Rows are one point carried round by a steady rotation, each followed by how many ticks it has turned.
The counts run from 0 to 184.
[25, 8, -1, 36, 30, 22, -13, 0, 10, 10, -10, -6, -6, 25, 22, -1, -14, -11, -14, -19, 15, 17, 18, -6, -10, -21, 12, -23, 41, 30, 20, -16, 15, -2, -1, 36, -11, 1, -9, 12, -3, 19, -15, 2, 4, 17] : 142
[-15, 8, 13, 1, 23, 4, 9, 20, 8, -34, 0, 1, 8, -11, 44, 18, -12, -4, 23, 12, -9, 3, -26, 24, 3, 8, 3, -15, -9, -18, -12, 7, 2, 2, -44, -18, -21, -15, 6, 4, 7, -8, -32, -67, 1, 2] : 172
[9, 34, 1, -9, -28, -25, -4, -4, 22, -9, 19, -16, 33, 0, -4, 13, -5, 24, 27, -4, 9, 3, 29, 15, -9, 14, 8, 0, 14, 3, 19, 35, -11, 9, -29, -2, -24, 39, -4, 26, -1, 3, -13, -23, 3, -8] : 111
[12, -1, -5, -11, -25, -18, 8, -7, 2, 9, -17, -14, -27, 18, -23, -19, -10, -14, 0, -16, 34, 12, 15, -44, 3, -14, 9, 9, 8, -1, 1, -3, 2, 1, 42, 17, 15, -27, -1, 20, 8, 24, 1, 39, -7, 11] : 61
[1, 36, -11, -1, -21, -24, -3, 17, 28, 53, 8, -8, 11, 31, -11, 6, -5, 3, -5, 20, 34, -1, 6, -15, -8, 21, -14, 5, 33, 18, -8, -28, -2, -26, -4, 3, -19, 14, -6, -10, 7, -6, 7, 26, 10, 6] : 50
[12, 31, 9, 8, -46, -27, 3, -25, 5, -3, 11, -13, 14, -3, 7, 16, -10, 23, 25, -5, -12, 3, 23, 21, 9, 9, -6, 15, -1, -4, 5, 44, -26, 10, -34, -4, -33, 24, -26, 19, -7, 12, -13, -23, 1, -21] : 110
[11, 13, 8, 0, -40, -6, 18, 12, 16, 6, -7, -28, -38, 8, 13, 8, -22, 9, 9, -18, 10, 8, 10, 24, 26, -20, 14, -15, 9, 12, 1, -20, -17, -20, 20, 16, -11, 2, 6, 10, -4, 16, -18, 2, 28, 16] : 58
[10, -20, 33, -1, 22, 11, -2, -8, 0, -12, -7, 7, -34, -20, 13, 19, -21, 0, 9, 5, 7, -12, 25, 7, 24, -28, -12, -9, -9, 10, 19, -17, -4, 26, 13, 26, -33, -8, 0, -4, -2, 0, -15, -19, 31, 20] : 79
[3, 14, -9, 35, -38, -9, -2, 34, 19, -11, -13, -15, -14, 22, 22, -19, -12, 7, 0, -19, -17, -4, -34, 24, 26, 5, -17, -25, 20, 10, 9, 11, 8, -31, 11, -10, -8, -18, 4, 21, 3, -7, 22, 7, -11, 1] : 129
[8, 3, 15, 16, -32, -2, 17, -4, 9, -16, -11, -14, -45, -1, 11, 6, -26, -6, -1, -23, -11, -2, 6, 39, 31, -24, -5, -8, 8, 14, 10, -15, -17, -12, 31, 19, -14, 3, 4, -12, -8, 23, 3, 1, 12, 21] : 57
[0, -48, 7, -27, 24, 18, -13, -20, -30, 9, 16, 15, -20, -15, -24, 2, 20, 22, 0, 13, -2, -9, 25, -24, 8, -19, 4, 22, -44, 10, 0, 12, -4, 15, 28, -10, 35, -13, 9, -4, 3, -18, 15, 20, 5, -9] : 157
[1, 22, -14, -17, -43, -42, 20, -20, 4, 14, 2, -11, 16, 2, -34, -7, 0, -7, 4, 0, 27, 19, 10, -36, -22, 23, 16, 20, -1, -12, -15, 10, -13, -2, -7, -3, -16, 2, -25, 5, -11, 26, -8, 20, -15, -9] : 40
[-23, -2, -3, -42, -6, -35, 5, 30, 22, -4, -4, -7, 37, 9, -20, 3, 4, -13, -4, 22, 7, -14, 15, -12, 7, 19, -10, 10, -9, -25, 0, -10, 7, 35, -13, -14, 1, -5, 10, 6, 10, -15, -29, -7, 10, -2] : 103
[1, -33, -18, -4, 38, 10, -2, 31, -3, 17, -9, -1, 15, 15, -11, -4, 8, 6, -29, -19, 20, -8, -4, -13, -25, -36, 26, -5, -1, 4, -14, -50, 3, -7, 11, -11, 15, -15, 37, 3, -5, -10, -5, 27, 14, 15] : 146
[21, -20, 17, -6, 26, -16, -31, 6, 3, 30, 5, 3, -2, 6, 7, 31, -19, 26, 3, 20, 41, -7, 22, -40, 3, -25, 9, 2, 4, 17, 15, 12, -3, 15, -4, 7, -15, -19, -3, 38, 5, -16, -5, -3, 25, 4] : 154
[-11, 10, 22, -47, 33, -6, 3, -17, 2, -2, 18, 10, -3, -23, -11, 14, 12, -5, 24, 30, 20, 7, 31, -35, -22, -3, 24, 18, -25, -8, -2, 6, 6, 17, -2, 6, 8, 14, -9, -23, -1, 11, -9, -16, -17, -1] : 92
[19, -11, -1, 1, 24, 7, 7, -30, -7, 28, -14, 16, -19, -3, -8, 8, -14, -8, -13, -14, 41, 2, 22, -36, -24, -33, 11, 10, 13, 9, 4, -36, -3, 12, 21, 29, -16, 2, 6, 6, -15, 28, -4, 21, 11, 20] : 144
[-19, -12, -19, -14, -38, -18, 27, 13, 5, -2, -24, 5, -6, 3, -25, -25, 15, -19, -19, -20, -7, -10, -26, 7, 11, 3, -9, 4, -5, -16, -19, -42, -10, -21, 29, -9, 6, -14, 12, -18, 7, 3, 26, 34, -14, 11] : 126
[-4, 3, -16, 5, -5, 12, -11, 22, -11, 22, 7, -25, -13, 8, 0, -10, 25, 31, -3, -19, -5, 8, -5, 17, -8, -26, 26, -10, 5, 17, -21, -14, 6, -45, 19, -15, 49, 6, 16, 0, -2, -15, 22, 31, 4, 6] : 137
[-8, -18, -10, -17, 32, -18, -4, 10, -2, -3, 6, 17, 55, -1, -11, 10, 18, 14, 1, 19, 19, -4, -5, -35, -42, 10, 21, 21, -11, -21, -16, 14, -2, 17, -26, -31, 0, -1, 4, 13, 1, -13, -10, -11, -8, -9] : 20
[-15, -15, -9, -26, -11, -28, -5, -12, -10, -10, 6, 19, 31, -10, -36, -12, 26, 3, -9, 26, -14, -17, -3, -18, -15, 28, -29, 31, -26, -17, -3, 25, -4, 19, -3, -27, -5, 3, 8, -6, 6, -22, 30, 4, -9, -18] : 178
[21, 24, 11, 39, 20, 36, -12, 0, 2, 27, 8, -10, -20, 15, 37, 17, -16, 13, -3, -8, 6, 20, -1, 7, 8, -13, 15, -24, 28, 36, -3, -12, 6, -34, 5, 28, -10, 1, -14, 2, -11, 10, -21, 5, 16, 10] : 141
[6, 12, 36, -2, 26, 40, -19, -17, -11, -3, 17, -2, -22, -24, 35, 25, -4, 0, 20, 21, -7, 16, 17, 7, 22, -2, 10, -5, -9, 21, 6, 13, 16, 14, -14, 19, 5, -2, -32, -7, -6, -5, -21, -32, 13, -7] : 162
[-6, -5, 1, 6, 27, 23, -3, -26, -32, -8, 8, 40, -5, -24, 2, 2, 13, -21, -15, 24, -18, 6, -34, -2, 5, 32, -16, 12, -13, -15, -26, -6, 9, 14, -10, 0, 2, -8, -21, -40, -5, -5, 3, -4, -20, -23] : 96
[32, -7, -2, 23, 27, 18, 7, -8, 4, 13, -13, 3, -11, 15, 3, -4, -25, -17, -14, -9, 24, 1, 23, -27, -17, -29, -2, -11, 31, 12, 25, -19, 9, 4, 11, 34, -14, 9, 3, 11, -11, 40, -10, 14, -2, 26] : 143
[14, -2, -21, -4, -19, -20, 7, -5, -16, 38, -3, -15, -30, 13, -25, -16, 11, 0, -7, -18, 25, 20, 11, -41, -5, -14, 31, 10, 1, 0, -18, 3, -8, -17, 38, 6, 14, -33, -10, 29, -14, 10, 1, 40, 4, -8] : 62
[-1, -5, 8, -17, 35, 12, -10, -24, -13, -3, -2, 11, 11, -5, -11, 2, -11, -31, -6, 18, 15, 8, 35, -35, -20, -3, 0, 20, -2, -8, 17, 10, 14, 55, -8, 29, 3, 1, -10, -10, -1, 9, -30, 3, 1, 0] : 165
[12, -5, 21, 4, 28, 25, -18, -3, 1, -18, 11, 5, 10, -17, 20, 29, 0, 27, 35, 7, -4, 12, 23, 12, -16, -17, 23, -10, -15, 9, 11, 37, -11, 17, -28, -9, -8, 17, -3, 22, -4, -3, -21, -46, 9, -6] : 89
[-2, 2, -2, 11, 1, 36, -11, 13, 9, -7, 4, -12, -15, 12, 9, -28, 12, 6, -8, -21, -29, 7, -17, 19, 0, -12, 15, -15, 13, 21, -1, -12, 22, -35, 30, -5, 47, 1, 15, -6, 16, -9, 26, 25, -17, 8] : 138
[0, 0, -12, -21, -20, 2, -1, -2, -1, 29, 16, -17, -21, -9, -19, -9, 19, 31, 2, -12, 3, 2, 11, -14, -11, -20, 37, 14, -5, 15, -19, -18, -7, -33, 39, -16, 38, 8, 11, -3, -1, -2, 30, 40, 8, 6] : 136
[3, -18, -4, 10, 20, 15, -19, 12, -44, -10, -3, -11, 11, 3, 5, -5, 15, 15, -10, 4, -13, 6, -15, -13, 13, 0, 14, 1, -25, -9, -16, 31, 13, 13, -2, -24, 24, -38, 7, 35, 5, -37, -1, 0, -5, -26] : 85
[4, 8, 28, -11, 2, -32, 18, -10, 4, -20, -6, 20, 4, -6, 12, 12, -20, -23, 27, 34, 11, -5, 5, -26, 8, 10, -23, 7, -10, -27, 2, 30, 8, 21, -18, 11, -39, -12, -16, 4, 9, 5, -20, -37, -12, 2] : 174
[-6, 13, -10, 14, -31, -4, 29, 1, 3, 1, 18, 8, -1, -18, 11, 13, 7, 41, 20, -19, -22, 4, -30, 34, -7, 1, 0, -1, 1, 2, -18, 10, -36, -59, -16, -26, -18, 31, 0, -14, -6, 15, 16, -4, -11, -2] : 45
